In the data rows, 50 means zero.
Some points:
[19 44 50 77 24 27 38 56 61 58 71 45 60 45 58 29 52 80 78 61 40 45 56 55 55 17 81 36 74 41 47 46 71 75 43 64 50 72 49 43 73 81 71 31 62 51 43 46]
[75 65 34 53 20 67 37 50 48 62 57 51 0 59 12 0 64 35 32 75 58 67 40 62 38 69 20 99 83 59 78 60 74 88 72 19 32 99 67 64 49 29 36 39 65 51 48 50]
[59 52 25 43 13 70 45 46 51 76 35 55 73 36 41 25 39 57 40 65 38 47 36 67 31 29 4 99 72 85 53 48 87 87 74 62 46 42 60 83 76 55 54 38 57 37 54 39]
[53 61 49 29 86 51 50 56 72 35 72 23 49 24 74 76 46 51 77 29 62 43 41 44 99 51 60 30 57 33 47 38 22 26 48 40 36 49 40 57 67 59 19 40 33 46 59 35]
[22 22 51 51 0 47 67 57 68 58 38 64 24 39 55 45 43 52 38 50 75 54 57 51 42 48 56 48 35 26 42 67 47 40 56 49 65 35 54 54 37 76 75 28 34 91 59 51]
[32 58 44 45 40 59 28 37 40 58 49 52 44 65 53 36 48 8 39 17 49 32 42 24 70 66 47 35 26 38 20 61 62 71 56 28 42 24 14 35 48 46 61 77 32 80 41 39]
[66 57 46 57 42 64 37 57 54 57 31 66 58 64 86 50 58 61 43 58 51 23 55 62 64 41 69 58 77 46 30 62 55 62 73 45 64 51 51 51 63 40 61 60 29 38 57 89]
[12 66 74 54 52 44 52 29 66 47 68 57 47 23 54 70 46 39 74 43 28 50 44 35 87 54 82 0 18 40 36 70 44 39 63 53 67 33 75 39 57 82 52 43 47 43 40 54]
[47 29 24 49 61 43 52 42 49 17 42 46 62 26 60 65 30 31 69 28 51 19 51 55 64 66 63 40 46 49 48 54 24 45 55 60 43 40 45 18 41 21 49 26 47 54 52 42]
[26 37 78 59 84 38 13 52 56 48 25 6 50 36 63 71 42 24 27 44 50 36 45 45 72 55 69 22 1 58 76 23 55 26 49 40 57 73 56 23 61 62 41 74 31 6 73 55]
[75 75 53 61 39 41 51 58 1 63 33 78 42 49 51 79 49 45 56 65 49 67 69 64 53 51 52 65 72 70 69 65 70 74 34 46 39 42 39 53 47 56 40 9 82 76 32 46]
[58 61 63 44 56 48 45 35 76 65 61 28 60 48 75 49 57 64 72 48 43 45 32 28 77 29 67 18 30 41 53 61 32 53 45 39 45 39 82 47 63 42 21 64 44 27 48 80]
[29 14 38 45 43 59 75 43 71 50 73 46 60 59 53 63 55 59 51 61 73 26 69 50 50 46 45 39 87 52 54 63 38 53 35 58 38 50 46 57 63 52 92 66 31 73 39 50]
[79 34 52 35 46 72 39 54 57 29 51 62 34 50 66 59 67 55 32 35 41 52 50 45 58 56 33 59 39 60 73 52 55 45 27 61 62 47 52 18 33 39 45 50 43 54 56 44]
[67 27 48 61 39 55 69 30 35 42 66 69 32 47 59 66 63 74 46 46 53 26 57 67 59 72 54 39 85 59 48 75 23 29 36 16 54 65 50 66 52 28 44 37 43 68 32 34]
[71 45 41 41 63 37 55 49 64 39 42 24 67 53 54 65 55 52 58 30 46 54 54 73 70 58 50 63 41 48 99 17 43 47 91 49 38 87 50 51 43 46 22 19 44 28 59 63]
[38 76 62 55 60 45 58 48 72 31 56 16 53 46 68 41 29 45 49 44 68 51 40 50 46 87 49 78 28 49 47 42 60 67 44 52 41 42 46 0 17 61 65 49 55 49 50 55]
[57 34 40 42 44 62 45 42 52 51 53 82 64 45 51 43 71 44 60 45 49 52 51 36 50 74 65 59 44 58 35 68 57 53 40 46 42 36 60 46 52 57 44 48 60 83 42 52]
[39 64 28 63 14 48 50 41 48 77 44 73 65 75 71 48 45 47 23 58 56 17 27 74 31 43 37 66 63 61 48 79 63 77 21 32 69 50 58 46 46 47 68 52 34 40 37 55]
[24 46 34 99 0 47 70 58 34 53 41 62 45 62 53 35 52 45 28 74 36 25 59 60 50 53 43 56 83 48 64 71 31 77 43 50 63 47 46 68 62 21 63 42 29 26 45 63]
[79 70 34 24 33 99 46 81 39 30 99 75 68 56 24 72 82 81 99 50 30 82 55 26 61 68 33 65 28 23 35 57 26 72 99 50 17 27 31 68 63 36 32 35 92 99 29 41]
[72 48 84 35 43 99 69 75 54 45 42 66 36 74 40 65 43 73 68 40 63 99 55 11 43 64 40 42 43 6 4 55 28 64 79 56 45 32 44 60 64 34 61 59 60 86 54 56]
[49 62 57 40 46 42 61 60 59 73 66 68 50 46 49 68 41 19 62 35 45 57 68 40 68 44 24 51 36 26 43 68 26 62 86 25 51 61 61 22 32 50 44 58 62 80 33 73]
[45 72 75 56 31 54 47 41 51 57 41 30 56 73 27 19 39 0 32 80 23 42 3 18 17 39 54 42 39 47 45 26 49 50 53 66 18 7 44 53 50 58 80 60 70 38 59 48]
[37 74 85 47 57 40 11 55 25 70 30 22 71 44 41 9 81 29 34 71 67 85 33 62 52 36 48 19 63 32 88 38 94 66 50 80 51 38 67 58 30 99 50 81 46 28 25 36]
[51 20 18 76 72 41 47 59 50 60 21 44 41 71 54 53 43 52 20 89 83 56 53 63 84 72 0 72 94 59 53 57 48 67 14 81 58 47 32 72 61 39 80 39 40 48 40 36]
[53 51 59 59 27 56 35 44 52 51 47 49 46 0 57 99 47 65 99 41 75 51 57 55 61 52 45 94 54 58 50 45 46 52 49 24 48 55 11 63 33 65 37 48 41 23 64 46]
[23 51 61 53 76 6 53 59 74 52 43 49 29 44 48 80 37 30 58 74 45 46 39 46 45 57 64 33 52 36 69 31 45 34 50 46 60 38 33 40 33 79 62 72 64 58 61 66]
[11 58 42 83 36 55 53 28 40 66 37 46 52 64 61 43 40 36 19 41 35 33 42 47 49 41 53 25 52 47 86 83 72 46 63 21 65 70 99 41 53 52 72 66 55 43 40 30]
[33 44 52 45 52 56 45 54 59 30 47 19 67 49 28 63 43 39 42 50 31 31 35 31 62 39 64 58 53 27 57 41 75 56 45 24 45 33 39 45 32 58 39 93 52 35 68 55]
[81 73 49 48 73 36 53 39 27 73 25 49 39 59 34 54 96 35 15 22 45 56 54 32 33 76 43 56 63 42 61 44 10 40 49 60 74 48 65 41 34 25 44 56 45 35 47 39]
[33 66 46 21 43 98 59 63 50 67 25 67 55 54 59 45 48 51 56 33 44 50 37 53 53 49 73 52 21 37 35 59 67 60 58 42 34 32 52 54 60 21 42 51 39 63 47 44]
[43 77 52 21 84 58 45 46 58 68 21 48 62 34 61 79 57 52 74 81 60 78 70 72 65 43 63 62 64 47 51 43 53 60 46 65 27 46 29 68 42 55 61 25 42 51 33 76]
[62 51 43 54 66 44 55 71 49 44 24 58 52 58 52 57 68 40 86 27 47 37 63 53 61 59 56 76 25 62 58 34 31 42 79 56 69 80 60 54 31 34 24 34 71 25 63 65]
[60 66 80 44 62 72 12 38 57 64 26 29 39 33 47 39 49 55 53 39 48 46 48 23 39 52 69 29 54 58 43 51 57 41 44 65 23 16 40 45 58 62 48 51 47 18 24 39]
[99 51 12 42 56 42 55 56 24 20 54 59 59 54 40 58 58 59 27 26 58 57 58 44 68 90 0 99 52 79 83 47 23 35 39 39 76 67 56 21 47 18 48 24 35 47 98 71]
[43 36 52 57 69 67 57 46 49 50 60 56 20 37 31 51 52 47 56 60 46 58 58 65 24 99 47 49 29 58 49 53 47 27 59 54 54 70 37 26 35 71 64 76 67 66 63 48]
[71 36 31 45 48 36 47 48 42 61 60 36 37 59 59 76 60 79 50 46 70 52 47 49 50 52 20 59 69 51 46 59 38 47 56 47 54 47 53 68 49 36 59 41 38 44 41 16]
[79 48 39 59 61 67 67 44 30 11 51 50 29 52 12 63 40 41 24 48 63 42 29 18 0 88 34 71 56 43 68 32 54 57 38 76 56 31 66 61 24 39 56 65 55 34 60 24]
[70 57 69 48 45 49 62 60 49 44 63 57 58 52 67 59 44 60 72 56 53 77 35 46 48 43 33 65 39 33 56 56 56 50 55 24 53 62 51 39 61 32 48 48 61 56 32 53]
Along one direction, these points spread out more than along any other. Take the direction at right angles to it along which they spread out most. Then take the direction at right angles to both along which they spread out most. Go by this last direction. How far along it is each point below, from 0 to 99? 50 is the average, and the first point above lies past it. One standard deviation of the points above along it is 16.
[81 73 49 48 73 36 53 39 27 73 25 49 39 59 34 54 96 35 15 22 45 56 54 32 33 76 43 56 63 42 61 44 10 40 49 60 74 48 65 41 34 25 44 56 45 35 47 39] 30
[33 66 46 21 43 98 59 63 50 67 25 67 55 54 59 45 48 51 56 33 44 50 37 53 53 49 73 52 21 37 35 59 67 60 58 42 34 32 52 54 60 21 42 51 39 63 47 44] 69
[67 27 48 61 39 55 69 30 35 42 66 69 32 47 59 66 63 74 46 46 53 26 57 67 59 72 54 39 85 59 48 75 23 29 36 16 54 65 50 66 52 28 44 37 43 68 32 34] 43
[53 51 59 59 27 56 35 44 52 51 47 49 46 0 57 99 47 65 99 41 75 51 57 55 61 52 45 94 54 58 50 45 46 52 49 24 48 55 11 63 33 65 37 48 41 23 64 46] 40
[43 36 52 57 69 67 57 46 49 50 60 56 20 37 31 51 52 47 56 60 46 58 58 65 24 99 47 49 29 58 49 53 47 27 59 54 54 70 37 26 35 71 64 76 67 66 63 48] 45
[79 70 34 24 33 99 46 81 39 30 99 75 68 56 24 72 82 81 99 50 30 82 55 26 61 68 33 65 28 23 35 57 26 72 99 50 17 27 31 68 63 36 32 35 92 99 29 41] 84
[26 37 78 59 84 38 13 52 56 48 25 6 50 36 63 71 42 24 27 44 50 36 45 45 72 55 69 22 1 58 76 23 55 26 49 40 57 73 56 23 61 62 41 74 31 6 73 55] 18
[75 75 53 61 39 41 51 58 1 63 33 78 42 49 51 79 49 45 56 65 49 67 69 64 53 51 52 65 72 70 69 65 70 74 34 46 39 42 39 53 47 56 40 9 82 76 32 46] 57
[53 61 49 29 86 51 50 56 72 35 72 23 49 24 74 76 46 51 77 29 62 43 41 44 99 51 60 30 57 33 47 38 22 26 48 40 36 49 40 57 67 59 19 40 33 46 59 35] 36
[11 58 42 83 36 55 53 28 40 66 37 46 52 64 61 43 40 36 19 41 35 33 42 47 49 41 53 25 52 47 86 83 72 46 63 21 65 70 99 41 53 52 72 66 55 43 40 30] 51
